In the data rows, zero lies at 4.5, halfway between 4 and 5.
Here are some numbered points:
[5 3 5 4 4 3 5 3 3 5 6 1 6] 0
[3 4 3 4 6 6 3 7 5 2 5 7 3] 1
[5 6 3 4 6 4 6 5 7 6 5 3 4] 2
[1 6 7 4 6 8 5 5 4 4 1 7 2] 3
[2 4 7 5 9 5 3 8 0 2 8 3 3] 4
[7 5 5 4 4 4 6 4 5 4 5 4 3] 5
[5 2 5 4 5 5 5 5 3 2 6 2 4] 6
[3 5 4 3 6 7 6 6 5 4 5 6 3] 7
[6 5 5 4 3 4 5 5 5 4 4 4 3] 8
[4 4 4 2 5 3 4 5 5 4 3 8 3] 9
[3 6 2 5 3 6 6 4 5 6 5 6 6] 10
[5 4 4 3 4 1 5 4 7 7 3 4 4] 11
[1 4 7 6 9 5 2 9 0 2 9 3 3] 12
[6 5 8 5 5 3 4 4 5 5 4 3 3] 13
[4 2 2 7 2 1 1 4 5 6 5 4 6] 14
[2 4 2 2 1 5 4 5 8 4 2 7 2] 15
[7 3 5 5 6 5 4 4 4 2 6 4 6] 16
[5 6 3 4 6 4 7 5 8 6 6 2 3] 17
[6 4 5 4 4 4 4 3 5 4 3 5 6] 18
[5 4 5 4 0 3 6 3 5 4 4 0 3] 19
[2 5 1 6 4 7 5 4 5 6 6 7 7] 20
[3 4 4 5 5 4 3 4 5 6 4 6 6] 21
[3 5 2 5 4 6 5 5 5 6 6 6 6] 22
[5 4 5 4 0 3 5 4 4 4 4 1 3] 23
[8 6 3 6 2 5 4 3 7 6 4 4 7] 24
[8 5 8 5 4 4 7 1 6 9 3 7 9] 25
[1 6 1 4 2 5 4 5 8 7 4 6 3] 26
[7 5 4 6 4 5 5 3 6 5 4 4 7] 27
[7 2 6 4 5 4 4 4 3 2 5 3 5] 28
[7 2 3 4 4 3 4 4 4 3 6 3 7] 29
[7 2 3 4 3 3 4 4 4 3 6 4 7] 30
[3 3 3 5 9 5 3 5 5 4 6 8 8] 31
[3 5 5 5 2 6 6 3 5 6 2 4 4] 32
[7 5 5 2 2 4 8 3 5 6 4 4 5] 33
[4 3 5 6 8 6 3 4 3 3 5 6 8] 34
[2 6 2 5 3 4 4 5 6 7 4 5 4] 35
[3 4 5 3 6 7 6 6 4 4 5 6 4] 36
[0 5 2 5 8 7 7 6 3 6 9 0 3] 37
[5 5 5 6 6 6 4 5 4 4 6 5 7] 38
[5 2 4 5 5 5 5 4 4 4 5 5 6] 39
[5 4 5 4 4 5 5 4 3 5 5 3 4] 40
[7 6 5 6 7 7 5 4 4 5 6 6 9] 41
[7 6 4 6 3 5 5 3 6 5 4 4 7] 42
[4 4 4 4 2 6 4 6 1 0 5 3 2] 43
[5 4 5 3 4 3 5 4 3 4 3 4 3] 44
[5 4 5 5 5 3 4 5 5 5 4 4 4] 45
[4 6 0 4 3 6 5 4 9 6 4 6 5] 46
[2 4 7 5 9 5 2 8 0 2 9 4 3] 47
[2 5 2 5 3 5 4 5 6 6 4 5 3] 48
[3 5 5 5 4 5 6 3 4 6 3 4 5] 49
[6 6 1 7 5 5 4 5 7 7 5 7 6] 50
[8 4 4 4 5 3 6 5 5 5 4 4 4] 51
[4 4 3 3 3 4 6 5 6 5 8 3 4] 52
[4 8 3 7 3 6 8 3 5 7 6 4 6] 53
[7 2 4 4 4 3 4 4 4 3 6 3 7] 54
[5 6 7 5 9 5 5 5 1 4 5 6 5] 55
[7 4 5 4 5 3 7 4 4 5 8 0 3] 56
[3 4 5 3 5 6 6 6 5 4 5 6 3] 57
[4 5 4 5 9 5 5 5 4 5 7 4 6] 58
[1 4 6 5 3 6 6 3 2 6 1 4 4] 59
[7 5 5 7 4 3 5 2 6 8 5 5 8] 60
[1 2 5 3 5 5 1 8 4 3 4 7 0] 61
[2 5 5 7 6 8 6 5 3 5 6 3 5] 62
[1 9 8 4 4 4 5 4 6 8 1 6 1] 63
[5 4 6 6 7 8 3 5 1 1 5 7 7] 64
[6 6 5 9 5 3 4 3 1 4 8 2 8] 65
[1 5 7 3 6 5 3 6 3 4 3 6 1] 66
[2 0 3 2 6 3 5 4 3 3 8 4 6] 67
[3 4 4 5 6 4 3 5 3 4 6 4 5] 68
[6 4 5 3 3 4 5 5 5 4 4 4 3] 69
[3 4 4 3 5 7 3 7 5 1 5 7 3] 70
[3 3 3 4 4 4 4 5 5 4 4 6 3] 71
[5 5 4 4 5 4 5 5 5 4 6 3 3] 72
Which two points above are nearest to each new point by angle? Their numbers follow each, smallest number first.
[6 1 6 3 1 1 6 1 2 6 6 0 9] 0 54
[8 5 7 4 5 4 6 2 5 7 3 6 7] 25 60
[4 4 3 6 2 4 2 4 4 4 2 5 6] 14 21
[5 5 4 3 2 5 5 4 4 4 3 5 5] 32 33
[5 5 5 7 5 4 4 4 3 5 7 4 6] 38 65
[6 5 9 5 6 2 4 4 4 6 4 3 3] 13 45
[6 6 4 8 3 4 5 2 6 9 3 6 9] 25 60
[5 5 4 4 7 4 4 4 4 5 5 6 6] 31 58
[8 5 8 3 4 0 5 3 3 6 4 1 4] 0 13
[8 5 8 4 5 4 6 2 5 7 3 6 8] 25 60
[4 3 4 5 5 4 5 4 5 4 4 5 4] 39 71
[3 5 5 6 5 7 6 5 3 5 5 3 5] 37 62
[1 2 5 3 4 5 1 8 4 2 5 8 0] 61 70
[5 4 4 6 0 4 1 2 5 4 0 5 7] 14 18
[5 6 3 4 6 4 6 5 7 6 5 3 4] 2 17
[3 6 2 1 2 5 5 6 7 4 2 7 1] 15 26
[3 4 3 5 7 4 3 6 3 3 7 4 6] 12 68
[3 5 4 6 5 6 6 5 4 5 5 4 5] 37 62
[1 8 9 4 4 4 5 4 5 7 1 5 1] 3 63
[5 5 3 7 4 5 4 4 3 4 5 1 8] 0 65
[7 5 7 4 4 4 5 3 5 6 3 6 7] 18 25
[3 3 3 4 7 6 2 6 6 3 6 6 4] 1 70
[6 5 9 5 5 2 4 4 5 6 4 3 3] 13 45
[5 3 5 4 4 3 5 3 3 5 5 2 6] 0 54
[7 6 4 6 3 5 5 3 6 5 4 4 7] 27 42
[2 6 2 2 1 6 4 6 7 4 1 8 2] 15 26
[4 3 3 5 1 4 2 4 5 4 2 5 6] 14 15
[5 6 6 5 3 3 4 4 4 6 3 5 4] 13 63
[8 2 7 5 0 5 7 1 2 3 7 0 8] 0 54
[2 5 3 5 2 5 4 5 5 5 4 5 2] 26 48
[3 5 2 2 0 5 4 5 6 4 1 7 2] 15 26
[3 7 8 4 4 4 5 4 5 6 2 5 2] 3 63
[5 6 7 6 9 5 5 5 1 4 5 5 5] 4 55
[7 5 4 4 5 3 6 5 7 5 4 4 3] 5 51
[3 5 3 3 2 5 4 5 6 4 2 7 3] 15 26
[7 4 5 3 7 4 6 4 4 4 4 5 4] 5 51
[6 5 9 5 5 2 4 4 4 6 4 3 3] 13 45
[6 5 8 5 5 3 4 4 4 5 4 3 3] 13 45
